(in the rows, 128 means zero)
One turn moves each row of this set onto another row. After a few examples, where does it send each row asked below?
j56: [119 161 124 115 146 118 128  78 130  93 149 140 119 132]
j520: [111 129 151 103 166 104 135 131 111  94 121 151 124 130]
j223: [135 179 128 113 148 113 136  94 131  96 142 141 118 134]
j39: [141 123  82 127 135  96 105 118  93 105  90  99 127 147]
j72: [138 160 120 140 103 114  78 118 115 143 113 116 162 130]
j266: [129 174 126 124 152 110 125  82 134 103 144 139 115 135]
j726: [142 122  88 132 134  99 111 124  93 105  82  99 130 141]
j352: [104 114 142 105 173 103 129 120 115  94 121 143 122 135]
j94: [100 146  96 119 134 142 116 108 148  95 133 143 119  96]
j908: [ 95 144  95 117 132 141 120 105 145  99 131 142 127  91]
j872: [136 171 133 127 150 123 132  85 127  96 140 135 115 135]
j329: [130 133 100 134 135 141 100 182 127 129 122 105 132 126]
j709: [134 133 108 134 142 141 101 184 126 122 110 106 138 123]
j85: [136 146 107 106 157 140 137 121 106 143 115  84 170 160]
j732: [ 88 132 118  84 158 126 122 111 127 130 155 128 160 114]
j774: [142 120  79 130 134  97 109 129  96 106  98 101 123 153]
j197: [139 159 120 141 111 113  82 114 110 147 112 119 167 125]
j834: [132 120  87 134 137  99 106 125  88 103  87 106 121 145]
j721: [ 91 135 106 113 133 134 115 103 136  93 144 145 125  99]
j248: [131 138 108 130 142 147  98 182 128 127 115 104 137 120]
j426: [153 148 109 109 163 140 141 124 114 137 109  89 168 153]
j252: [107 124 142 108 170 118 137 113 121  88 134 143 118 136]
j340: [138 159 119 139 107 111  82 122 112 145 116 113 169 134]
j21: [142 124  77 131 131  98 107 125  97 101  89 103 131 141]
j765: [151 150 107 110 154 136 139 126 115 133 113  86 171 161]
j677: [ 88 131 135  92 157 126 121 113 124 119 162 137 148 118]
j133: [147 146 106 107 158 132 135 131 110 140 115  77 167 153]
j992: [ 87 123 124  91 152 127 118 113 112 129 154 129 161 107]
j480: [136 136 108 133 151 144  98 181 125 128 114 110 135 116]
j212: [132 135 107 135 137 146 102 178 127 126 105 102 138 114]
j914: [110 118 154 111 175 108 129 125 107  98 129 140 121 133]
j236: [129 170 136 121 149 111 121  82 134 102 140 142 118 139]
j129: [124 137 100 135 142 155 103 177 126 122 111 107 129 118]
j278: [144 124  75 130 141  97 107 118  92 104  89 103 128 137]
j863: [144 165 117 141 110 109  83 120 111 145 117 107 159 130]
j499: [146 142 108 104 157 139 139 127 115 133 107  83 167 159]
j845: [ 87 131 123  87 164 120 122 114 122 132 157 130 156 114]
j752: [139 157 119 142 100 117  90 117 116 142 112 116 164 141]
j532: [102 145  88 117 130 142 120  99 133  97 140 134 123  92]
j378: [106 120 147 110 175 106 134 118 118  96 117 144 122 134]
j810: [136 170 124 143 110 119  84 114 112 147 119 114 158 136]
j82: [ 91 137 121  80 149 115 121 119 113 126 155 136 160 110]
j38: [102 149  90 105 126 134 127 107 133  92 131 145 129  91]
j692: [143 138 112 109 146 141 141 129 116 138 110  89 172 163]

j21 turns into j765
j426 turns into j480
Where do these go?
j721 turns into j56
j774 turns into j692
j85 turns into j129
j499 turns into j248
j908 turns into j266
j236 turns into j352
j520 turns into j82
j532 turns into j872
j133 turns into j212

One turn moves each row of this set onto another row. After a few examples, where does it send each row asked below?
j759: [ 94 103 149 152 143 151 144 117 131 152 134 148 130  90 151 118 121 120
 133 106 122 150  86 164 149 148 149 157 121 112 181 122 123 126 121 113
 115 101 126 151 144 114 128 105 135 158 151  99 126 104 136]
j211: [130 117 114 142 146 140 138 122 148 121 120 153 122  99 141 111 111 127
 133 102 160 153  94 133 128 145 156 162 133 110 201 130 132 138 131 120
  89 122  92 141 129 102 115 100 123 143 124 115  92 125 141]
j507: [129 121 117 129 102 180 157 111 157  97 127  87 121 123 117 148 128 148
 106 101  79 153 127 155 134 136 118 114 132 110 142 134 132 114 174 192
 183 148 150  97 146 137 134 141 149 136 132 142 137 143 119]
j341: [134 105  97 107 146 129 144 132 142 135 139 105 118 112 133 123 151 129
 123 152 140 104 127 153 108 109 140 117 113 101 137 146 149 160  79 124
 156 153 126 144  98 130 112 139 128 149 155 143 151 108 143]
j713: [140 148 100 131 111  98 146 150 149  85 101  85 127 111 103 107  93 102
 117  87 127 132 145 119 152 112 121 118 170 128 117 119 126 152 148 125
 166 121 116 116 110 165 107 141 136 150 116 114 146 136 130]
j668: [ 92 110 157 158 143 154 145 111 130 158 133 159 123 105 153 122 123 114
 127 107 124 156  95 156 149 150 141 150 123 113 169 129 109 133 111 117
 114  96 136 145 137 110 124 106 131 151 145  96 121 104 133]
j310: [ 93 107 154 150 147 159 136 121 130 160 135 155 128  95 154 119 114 118
 121 107 110 155  95 159 145 152 146 159 129 106 175 126 118 124 121 108
 125  97 138 147 142 104 125 103 132 138 141  97 119 103 139]
j747: [134 114 118 137 151 143 143 121 149 118 120 163 118 115 141 104 125 123
 132 105 155 155 111 131 126 147 153 162 149 110 184 135 122 140 124 119
  87 136  99 143 127 114 117  99 130 124 116 111  86 137 152]
j375: [138 101 117 130 105 193 161 119 166 110 131 100 130 100 125 145 129 149
 104 117  88 142 119 150 130 154 108 127 130 139 131 115 125 102 161 186
 182 151 152 105 146 119 135 158 156 138 133 124 121 138 118]
j996: [152 141  93 102 154 139 138 122 161 164 127  99 149 129 117 105 119 129
  84 125 107 137 131 168 155 111 135 118 136 130 128 116 125  82 159 116
 111 135 144 107 118 142 126 129 146 106 102 111 186 154 105]
j599: [129 139  95 143  92 115 132 157 150  83 106 103 123 113 118 110 100 101
 120  91 143 124 142 127 143 112 124 123 157 144 100 126 119 150 146 131
 159 134 131 114 105 166  90 153 143 154 116 125 154 133 123]
j331: [136 138 109 107 150 122 135 101  97 138 106 103 144 132 141  98 119 134
 126 142 125 121 155 144 147 132 133 120 106 112 127 167 143 118 123 135
 141 132 150 135 105  94 103 104 126 122 132 153 132  86 153]
j345: [ 89  98 155 160 142 155 152 110 130 155 142 152 124 108 150 112 128 124
 131 104 116 144  93 163 150 154 153 156 129 107 171 133 110 125 117 104
 115 118 134 150 141 128 123 106 144 147 142  95 123 106 145]
j256: [133 116 110 123 101 183 158 115 154 107 123  96 128 105 133 147 133 137
 122 111  89 151 115 151 132 164 125 119 135 114 131 126 140 101 155 187
 183 147 174  89 138 127 147 146 148 147 138 131 121 150 115]
j686: [132 113 127 126 109 175 171 117 147  92 137  85 123 115 127 163 127 145
  95  99  88 137 124 148 133 162 102 135 121 119 127 121 116 109 159 180
 182 153 157  97 129 133 140 139 137 137 115 130 117 146 112]
j14: [123 134  80 146 130 145 151 107 112 119 115  75 112  77 146 101 151 158
 141 112 128 164 127 130 126 127 137 121 111 101 124 131 125 121 125 145
 104 166 143 116 103  83 126 142 147 119 139 150 158  92 124]
j258: [109 120  93 128 132 146 145 102 121 120 123  82 112  81 152 100 161 157
 150 121 143 157 131 124 125 131 138 126 116  87 126 132 120 117 121 134
 114 167 140 115  96  89 114 143 146 138 135 149 160  86 122]
j170: [130 110 122 139 162 142 124 128 158 125 126 160 119 108 143 108 108 120
 125 106 156 152  92 128 128 137 154 160 150 109 186 127 125 142 119 109
 100 117  98 145 125 101 105 103 128 136 118 108  97 129 138]
j484: [145 140  95 134  99 109 131 155 154  90  97  99 123 112 110 109  98 102
 117  98 123 115 135 135 156 119 114 122 161 144 129 129 114 158 156 135
 174 133 114 117 120 147  92 164 151 148 122  95 128 138 125]
j797: [130 100  82 111 141 140 136 127 132 130 132  92 114 104 128 138 146 126
 128 143 138 101 120 143  96 110 123  96 119 107 133 140 148 147  83 128
 152 149 129 138  96 135 110 137 135 148 144 135 152  96 149]
j770: [146 137  93 106 152 124 130 103  87 131  92  97 140 125 130 113 115 127
 124 139 121 117 142 135 139 129 114  97 116 112 131 158 152 116 110 123
 135 131 148 139 105 100 107 108 138 116 134 139 140  88 159]
j370: [134 121 120 139 150 148 137 120 158 129 133 164 121 112 147 113 112 123
 124 102 162 161  99 124 124 144 150 156 132 111 188 130 126 141 112 118
  91 120 102 144 123 109 117 111 122 133 122 110  92 128 139]
j628: [132 109 125 135 109 182 178 109 155 112 131  81 123 107 111 156 113 151
 111 103  85 140 125 147 127 151 112 122 142 119 128 124 134 108 148 175
 200 147 152  97 134 131 133 139 143 152 124 143 130 140 119]
j62: [139 152 103 131 102  99 127 159 148  75  96  92 124 125 111 105  89  99
 124  87 127 117 132 124 150 125 128 113 157 127 127 126 123 158 148 137
 161 132 121 122 122 161 107 159 141 143 121 113 149 148 121]
j708: [138 147 112 133 113  95 138 152 148  69 109  83 123 118 122 119 108 102
 105  91 130 122 131 124 160 129 113 127 155 132 112 112 106 152 146 128
 159 139 123 119 107 163 106 154 140 147 109 103 139 147 116]
j384: [112 131 155 125 115 167 120 108 132 133 127 143 141 102 172 116 113 137
 158 128 138 164  97 127 124 142 119 152 151  99 173 133 121 163 121 119
 117  97 113 147 137 120 141 127 123 140 120 115 104 116 123]
j633: [111 124 146 119 117 162 123 109 132 126 123 139 153  91 165 116 111 139
 161 131 136 150  94 139 126 141 124 155 149 108 184 131 128 161 131 124
 120  96 106 155 147 116 141 115 121 144 127 121 107 119 125]
j591: [147 143 106 105 153 120 138 123 160 148 138  93 137 131 126 111 119 140
  62 121  93 132 124 159 161 136 131 128 133 131 153 108 116  95 164 123
 115 141 158 112 107 149 144 133 136 108 101 109 175 160 112]
j813: [139 139  99 105 150 133 135 116 170 141 120  96 138 133 105  97 121 137
  72 112  82 143 127 161 168 107 144 108 131 123 152 116 126  86 167 136
 121 127 149 113 134 153 134 138 149 118 119 119 184 163 124]
j198: [104 125 149 113 110 174 129 109 137 126 131 141 158 106 164 105 122 141
 161 129 131 147 107 132 126 141 121 154 161 100 169 132 118 160 124 117
 125 105 113 160 147 130 147 124 125 134 119 114  98 117 142]
j880: [136 143  87 130 106 102 124 147 159  79  96 103 124 115 121 108 104  95
 129  99 135 123 127 130 155 126 135 111 162 130 123 128 122 150 139 142
 164 131 136 103 114 169 101 158 138 165 119 109 134 151 122]
j702: [116 115  77 137 129 151 137  98 109 126 112  84 109  77 144 112 147 156
 135 123 132 148 128 123 116 134 121 103 120  97 139 130 128 114 122 136
 117 167 154 119  91  94 117 138 150 130 129 152 165  81 137]
j789: [145 119 120 131  97 192 171 117 144 115 121 102 125 107 123 158 123 141
 104 101  90 153 130 155 126 152 111 135 126 116 125 130 145 107 147 166
 190 162 166 101 132 114 133 144 154 132 127 145 133 144 113]
j833: [142 137  97 110 159 124 132 131 159 154 130  98 139 124 114 100 111 133
  83 113  95 138 127 154 149 131 150 109 127 130 151 108 119  82 171 144
  99 134 150 104 127 146 137 134 142 104 108 112 181 158 119]
j205: [137 142  81 146 110 107 151 154 142  81 100  88 114 124 119 105  97 102
 123  82 132 123 151 126 155 116 118 122 152 113 114 119 126 152 143 133
 170 139 118 112 119 155 102 156 138 145 121 111 139 140 138]
j16: [128 113 124 136 150 131 139 127 153 131 136 166 124 111 143 113 114 121
 126  93 166 152  99 126 123 147 153 155 138 113 180 130 121 135 122 114
 105 131  87 146 124 104 107 107 124 130 121 109  92 130 140]
j52: [150 136  98 119 163 125 151 117 159 158 128  95 132 120 110 102 113 142
  79 128  96 150 131 154 153 127 140 120 150 134 143 108 129  85 171 129
 110 137 146 106 112 147 144 119 141 113 112 122 189 153 119]
j832: [106 116 150 125 119 174 117 115 134 119 124 144 135  92 168 118 116 135
 161 128 134 160  95 127 120 142 123 158 158 104 168 128 120 163 134 123
 125  96 112 150 141 112 140 117 125 135 124 115 103 114 126]
j868: [132 110 126 130 106 184 163 126 154 105 123  86 128 110 120 158 124 138
 119 100  82 142 121 155 121 160 116 112 126 114 131 119 128 108 150 187
 185 154 151  98 152 125 140 150 147 137 137 127 132 146 108]
j153: [105 113 160 122 110 161 119 111 134 133 133 150 148 102 173 113 117 146
 162 120 138 154  95 127 118 145 119 151 155 109 165 127 117 159 126 126
 127 108 103 155 138 113 145 125 127 128 120 123 101 121 125]
j523: [ 96 102 159 148 141 144 145 122 122 163 141 159 133 105 156 118 122 119
 129 101 117 151  93 155 147 156 148 154 124 114 166 127 116 119 118 108
 122 106 124 155 142 108 132 108 142 139 146  98 125 106 134]
j928: [133 104  88 132 140 139 142 136 141 137 140  90 112 101 129 128 137 131
 126 140 129 101 111 157 103 100 142 111 113 119 130 141 138 166  78 137
 147 149 128 136 101 130 114 154 130 148 154 147 159 112 137]
j91: [160 135  92 113 148 124 133 126 155 163 128 104 137 117 120  89 107 132
  78 122  92 140 127 155 162 122 138 129 135 132 150 111 114  88 186 128
 109 134 148 111 122 144 133 140 159 114 110  93 171 145 128]
j685: [151 152 102 109 152 123 135 106  94 139 107  88 153 127 133 108 105 132
 127 135 111 115 145 150 144 112 130 108 102 117 124 165 143 122 112 138
 140 120 137 133 116  98 104 117 124 112 130 146 123  98 148]
j574: [139 136  90 125 164 123 137 123 151 161 126  98 130 132 129  88 115 134
  83 131 101 136 139 162 157 116 135 119 135 125 132  99 123  95 164 130
 113 137 152 110 125 154 142 140 142 111 116 113 190 153 130]
j158: [146 147  88 106 155 124 129 117 161 162 127 104 147 120 124  99 118 124
  88 123  95 140 122 167 162 132 152 107 140 124 154 116 132  78 165 129
 118 131 164  95 119 150 134 133 144 119 113 101 166 157 121]
j739: [144 141  92 133 103 115 129 147 162  70 104  83 114 132 105 108 105 109
 117  82 121 129 122 120 160 105 133 112 151 122 124 128 124 149 160 142
 161 130 116 113 125 171  98 151 145 158 129 118 151 144 130]
j139: [132 112 110 137 118 189 166 108 154 112 130  87 127 126 129 147 118 156
 111 113  96 137 133 159 123 147 106 117 132 112 129 120 135 108 149 183
 191 158 152  93 148 123 136 146 139 133 120 142 125 146 123]

j668 turns into j384
j523 turns into j153
Where do these go?
j996 turns into j789
j52 turns into j628
j139 turns into j205
j868 turns into j62
j739 turns into j813
j158 turns into j256
j198 turns into j747
j310 turns into j832
j633 turns into j211
j14 turns into j928
j375 turns into j484
j258 turns into j341
j702 turns into j797
j686 turns into j708

One turn moves each row of this set onto another row. After a few examples, where does it send each row asked below?
j682: [132 119 167 151 141 112 125  90 113 148 107 103 117 160 115  90 150]
j172: [122 131 139 139 134 112 116  93 142 144  87 141 120 166 116  77 146]
j209: [134 130 171 158 147 106 124  86 116 137 107  87 125 146 135  93 138]
j867: [157 115 158 124  90 113 102 126 155 116  88 156  93 130 119 143 169]
j781: [148 107 146 162 120 130 127 118 151 125 153 144 135  80 132  94 133]
j936: [163 125 118  93  97 114 155  97 113 117 108 111 141  96 125 137 147]
j481: [165 130 118 120  84 122 178 125 120 120 101 131 137 108 130 124 135]
j102: [161 100 179 160 122 108 118 101 114 133 117  79 105 115 140 117 159]
j571: [148 109 147 140  94 134  93 133 150 109  93 168  98 115 128 136 167]
j386: [141  98 150 101 121 106 146  92 138 135  99 123 140 111 186 116 142]
j273: [154 106 116 105 131 146 152 122 124 152 119 134 130 114 120 117 103]
j483: [110 142 146 140 149 117 114 100 136 130  88 135 132 165 130  94 135]
j299: [140 161 162 130 130 112 135  90 137 113 109 142 146  73 150 110 147]
j135: [153 102 162 118 139 100 121 105 140 126  95  89  95  82 151 119 163]
j658: [131 133 135 133 107 115 104 114 164 125  74 167 107 148 115 106 153]
j568: [143 107 156 162  93 139 171 118 151 126 125 125 133 131 166 116 129]
j478: [151 151 174 163 164 112 136 116 132 106 111 100 120 114 124 112 147]
j531: [170 104 177 136  99 107 103 121 127 127 107 119  92 112 120 145 174]
j356: [147 134 130 122 124 161 158 103 127 137 126 110 130 116 102 138 109]
j488: [159 111 186 151 125 111 118 103 101 143 124  94 101 129 116 121 165]
j883: [168  91 172 150  90 123 107 126 132 118 109 117  90 106 134 140 177]
j659: [128  99 123 120 133 117  91  96 123 113 123 168 127 137 140  96 135]
j889: [120 131 131 130 122 126  96 116 154 114  82 173 121 145 126 109 149]
j818: [157 147 128 112 113 132 144  92 121 122 129 106 138  85 101 133 131]
j46: [131 115 156 135 158 136 134 109 125  95 109 123 136 173 131 122 135]
j544: [130  70 143 104 136 151 120 104 142 116 126 134 145 103 125 127 149]
j812: [166 127 113 126 111 124 161 134 125 140 111 153 136  93 127 102 116]
j681: [120 130 169 132 121 164 160 104 137  91 104 133 146 122 125 142 149]
j661: [132  95 154 138  78 138 144 111 146 113  89 119  77 113 158 134 154]
j468: [133 131 141 163  82 135 114 108 142 107 119 169  92 106 141 100 140]

j299 turns into j681
j468 turns into j661
j531 turns into j488
Where do these go?
j356 turns into j273
j209 turns into j483

